50 stands for zero in the data rows.
Some points, one per row:
[31,57,62,43,65,55,73,28,39,50,21,73,69,34,47,52,23,45,77,62,51,51,68,71,32,56,44,52,30,63,58]
[58,63,36,46,59,52,54,50,74,55,55,52,31,60,49,25,31,29,43,73,29,81,51,54,53,64,49,50,51,49,51]
[81,51,65,56,57,62,34,51,44,60,42,27,58,45,27,23,42,52,65,31,43,13,53,70,48,57,56,75,56,51,57]
[38,48,53,45,57,79,36,20,46,62,25,44,43,77,53,38,46,59,53,72,48,50,83,55,37,77,47,34,44,50,42]
[54,38,55,53,57,45,11,44,64,34,65,53,76,52,46,59,58,99,49,34,58,40,27,63,64,48,38,46,33,59,38]
[52,46,66,66,38,48,32,30,94,51,64,59,58,26,43,52,49,59,53,67,54,51,31,51,75,56,49,50,51,49,51]
[55,46,38,29,56,40,50,68,46,65,46,64,56,22,65,33,43,29,25,64,47,57,55,51,35,62,89,56,57,45,23]
[43,72,75,62,67,39,70,71,57,44,35,47,37,51,60,37,28,85,47,83,78,57,49,24,34,42,30,51,46,44,69]
[33,35,51,37,44,50,54,49,61,40,67,30,88,69,46,40,36,33,74,57,63,41,31,56,34,56,70,26,30,34,45]
[34,45,52,25,29,48,57,64,66,42,71,60,47,60,44,43,34,52,27,42,61,43,55,39,33,82,73,56,70,51,68]
[63,37,41,39,61,52,42,68,21,29,53,42,41,58,25,56,40,60,50,34,67,62,62,35,37,51,38,47,8,79,62]
[39,68,65,51,35,67,56,20,56,65,67,51,36,55,48,26,82,59,71,35,67,52,32,41,40,53,39,45,57,48,51]
[45,50,50,42,57,47,55,27,40,55,55,36,49,60,53,68,50,50,50,49,50,50,50,50,50,50,49,50,51,49,51]
[59,45,38,29,57,37,50,69,47,72,42,65,58,23,69,31,46,20,34,68,50,64,59,52,40,52,92,52,63,46,51]
[56,46,38,39,65,62,31,69,43,45,66,49,45,39,36,42,58,46,39,47,24,47,53,35,54,51,47,62,17,66,50]
10 more points follow, each with its number after it:
[82,58,37,38,64,51,50,48,77,45,57,50,64,34,47,41,69,35,70,59,42,36,38,43,53,32,27,89,65,44,66] 0
[26,50,58,42,23,62,41,49,39,60,28,75,64,22,75,35,20,67,29,55,85,50,54,36,56,46,33,30,50,65,36] 1
[47,43,49,64,65,43,51,33,59,51,42,60,50,35,66,62,47,50,50,49,50,50,50,50,50,50,49,50,51,49,51] 2
[61,44,37,31,55,37,55,72,46,66,41,67,56,21,69,29,48,25,37,71,45,56,55,49,42,53,90,56,60,50,23] 3
[32,55,54,52,40,35,65,31,61,45,53,65,26,40,62,62,68,44,19,41,51,37,50,50,50,50,49,50,51,49,51] 4
[65,26,38,59,35,17,13,84,53,62,48,32,39,42,47,30,35,44,35,50,19,51,46,37,44,41,49,35,68,49,45] 5
[62,24,39,51,38,28,12,83,52,62,47,30,38,40,51,29,37,41,33,57,17,52,50,35,41,37,50,32,63,44,55] 6
[54,43,39,37,64,59,34,69,43,44,66,43,49,41,39,41,53,45,40,47,24,52,50,35,57,45,48,58,14,66,57] 7
[58,51,23,19,65,57,61,33,22,63,66,39,44,49,33,52,55,60,26,42,33,47,43,54,42,55,29,74,60,35,64] 8
[47,58,46,43,54,55,57,70,60,53,71,47,76,53,46,55,66,44,42,60,61,38,68,7,41,65,49,39,40,37,64] 9
Which three of these numbered points are nearest to each point below, looking only along the 4 directions in which the first points spread most? Their numbers follow each, nearest first.
[55,41,35,40,65,60,28,72,43,45,69,48,43,37,41,42,54,52,40,44,22,50,43,32,54,44,49,60,17,70,55] > 7 8 5
[37,57,55,56,41,32,67,39,69,39,57,65,26,34,62,60,64,52,15,39,52,34,55,50,62,53,32,60,74,35,34] > 4 0 9
[69,70,47,57,69,67,56,38,66,53,73,49,28,45,53,34,14,57,62,27,44,55,61,61,59,46,56,44,53,41,49] > 2 4 0
[56,33,44,34,75,56,50,39,53,74,45,61,59,50,30,47,46,69,53,59,54,55,43,55,57,37,38,21,74,38,51] > 2 4 0
[55,15,35,57,36,21,13,83,51,64,41,29,37,45,47,30,39,39,37,54,21,57,48,39,40,38,52,32,70,46,54] > 6 5 9
[48,34,57,56,59,48,10,41,59,35,66,55,75,49,49,59,51,99,52,28,59,41,24,67,62,49,40,47,30,55,40] > 0 8 2
[51,62,47,50,56,53,63,67,52,62,65,45,77,55,42,57,66,39,44,68,65,41,70,5,44,50,49,50,51,49,51] > 9 1 2
[88,22,62,36,50,58,69,80,58,38,51,81,74,35,74,70,79,52,60,44,46,75,47,58,35,52,33,34,49,51,46] > 9 0 8
[51,44,40,40,64,56,34,69,44,41,67,48,46,36,34,41,54,44,40,49,25,51,47,32,53,45,52,60,16,64,55] > 7 8 6
[26,48,71,73,32,53,66,49,21,30,34,56,37,55,43,37,44,59,32,59,71,56,53,48,65,53,57,66,37,10,77] > 1 2 9
[43,47,65,53,50,35,60,56,55,54,38,65,55,88,44,68,55,58,54,58,33,16,57,69,67,61,46,27,72,41,60] > 2 4 0
[61,22,41,63,35,25,15,87,50,57,50,37,36,41,51,33,33,39,34,54,21,46,48,33,43,46,49,40,64,42,51] > 6 5 9
[62,42,40,24,54,41,54,73,46,67,42,62,54,30,67,34,52,23,33,66,45,57,54,53,39,53,87,50,63,51,25] > 3 6 5
[57,47,22,18,70,55,56,25,19,67,65,46,47,50,28,53,53,57,27,37,31,49,38,48,44,54,27,63,67,29,66] > 8 2 9
[56,38,40,42,57,51,35,65,24,33,55,40,38,61,36,59,39,58,50,38,72,69,56,39,35,50,45,41,11,79,63] > 7 8 9
[25,44,70,66,36,54,64,47,21,25,29,59,38,53,34,36,42,64,24,64,72,60,57,48,66,43,51,62,42,15,77] > 1 9 2
[22,36,37,67,49,56,39,44,48,65,47,64,62,60,66,39,50,50,50,49,50,50,50,50,50,50,49,50,51,49,51] > 2 4 0
[82,23,60,30,47,58,70,82,58,39,48,80,74,36,71,65,79,51,54,44,47,73,51,60,34,52,33,32,44,55,44] > 9 8 0
[44,39,59,42,59,40,28,47,57,53,28,34,31,32,49,52,55,38,42,41,67,48,57,50,58,54,60,52,80,85,53] > 9 2 0
[51,72,76,62,72,47,67,67,54,49,34,45,35,48,59,36,31,89,49,76,78,58,55,34,34,50,49,50,51,49,51] > 1 9 4
[27,44,69,68,34,55,64,50,23,29,32,53,31,56,44,35,40,64,28,62,68,57,50,49,67,44,54,64,42,11,74] > 1 9 2
[26,55,55,41,28,70,43,48,47,49,34,73,57,23,74,37,26,66,25,51,81,49,55,42,53,53,33,34,46,65,33] > 1 2 4
